One turn moves each row of this set onto another row. After a few examples, where does it send each row asked below?
tutev: [-115,197,-184,-368,-50,-71,-53,-316,-121,88,-306,-62,37,-2,-83,73,73,188,276,149,-166,-92]
misa: [-193,-359,-128,145,66,-8,21,-263,-240,306,-119,-70,68,-15,14,-98,-124,-63,293,132,-144,-103]
raz: [202,-78,-253,-24,140,151,129,-205,-96,-123,-64,47,-108,-209,-14,-23,48,-85,-39,-113,33,-54]
Mevog: [-187,-157,-221,8,176,-214,38,-165,-221,82,-50,258,4,-16,260,-287,-51,74,219,108,-253,-217]
Rap: [-131,189,-260,116,-63,21,83,-320,-306,86,-267,-153,68,116,99,-21,269,117,23,64,-63,6]
vuk: [-305,173,-433,-126,188,-59,78,-283,1,111,-188,211,-160,63,264,113,-46,-208,401,145,3,-220]
Zer: [-65,-61,-74,-115,215,-27,-226,-365,-147,-4,-141,320,-168,-82,12,-74,0,-161,159,-242,-44,46]
Timol: [-158,-246,-183,-71,183,-126,147,-112,-149,19,9,255,5,-15,282,-188,57,18,301,133,-241,-312]
pozun: [186,-14,-301,51,126,98,70,-207,-140,-73,-80,55,-137,-166,-82,-57,-34,-101,-89,-132,5,-21]
siluv: [-210,44,6,-74,-100,288,188,-259,-102,139,-110,-62,-45,167,1,163,215,-73,356,49,181,-122]
sido: [-292,134,-383,-189,221,-18,68,-341,6,89,-224,208,-117,-51,383,61,-2,-124,394,130,42,-184]
Zada: [-235,118,41,-61,-72,231,24,-403,-199,192,-233,-68,15,1,139,-51,133,116,224,6,206,75]
difa: [197,-45,-300,39,127,127,141,-156,-102,-100,-39,51,-139,-112,-122,26,20,-166,-29,-98,-3,-90]
nazu: [-120,196,-225,-335,-66,-84,-28,-258,-103,91,-259,-54,7,82,-167,136,60,125,296,170,-201,-149]
sas: [-98,54,-188,-13,-44,152,211,-276,-209,-8,-217,-166,85,93,174,75,413,85,130,93,-41,-93]
Zos: [-174,-417,-116,106,58,42,89,-224,-182,273,-87,-81,59,-9,15,-27,-60,-102,350,152,-139,-173]
mog: [-63,-91,-115,-86,197,-15,-144,-252,-102,-18,-53,318,-223,82,-129,59,-1,-314,231,-206,-71,-67]
kenov: [-122,142,-278,113,-84,59,194,-204,-234,53,-176,-146,18,261,-30,129,302,-28,120,98,-102,-129]
Koter: [-181,-170,-251,32,149,-216,108,-75,-181,70,26,265,-34,91,132,-180,-43,-41,279,129,-282,-302]
dufe: [-34,-180,-36,-214,229,88,-103,-308,-52,-80,-83,307,-163,-76,50,39,120,-226,261,-213,-23,-71]
Fav: [-153,232,-27,-76,352,260,35,70,-70,68,-148,118,-169,-34,202,-213,32,-70,219,-22,-66,-25]
Muref: [-263,210,-81,98,-130,123,34,-302,-229,267,-165,-42,-71,236,-120,43,3,-48,219,15,130,8]
vosim: [-311,207,-425,-105,200,-97,3,-350,-56,138,-245,214,-140,-3,303,7,-97,-125,337,116,12,-131]
Mudu: [-150,237,-52,-61,333,264,90,127,-46,64,-95,128,-198,45,122,-136,36,-155,257,-4,-86,-86]
kemop: [-101,144,-175,-405,-41,-25,4,-272,-80,55,-269,-63,29,29,-84,138,128,148,321,172,-166,-166]
Guvi: [-158,290,-70,-5,323,206,13,97,-98,112,-136,121,-202,43,109,-201,-36,-117,198,-23,-96,-24]
gar: [-174,-422,-89,82,82,45,56,-282,-208,268,-130,-85,92,-89,100,-93,-50,-22,311,134,-115,-114]

Muref -> siluv
Mevog -> Koter
sido -> vosim
Where do these go?
Zer -> mog
Zos -> gar
Mudu -> Fav
Rap -> kenov
pozun -> difa
tutev -> nazu

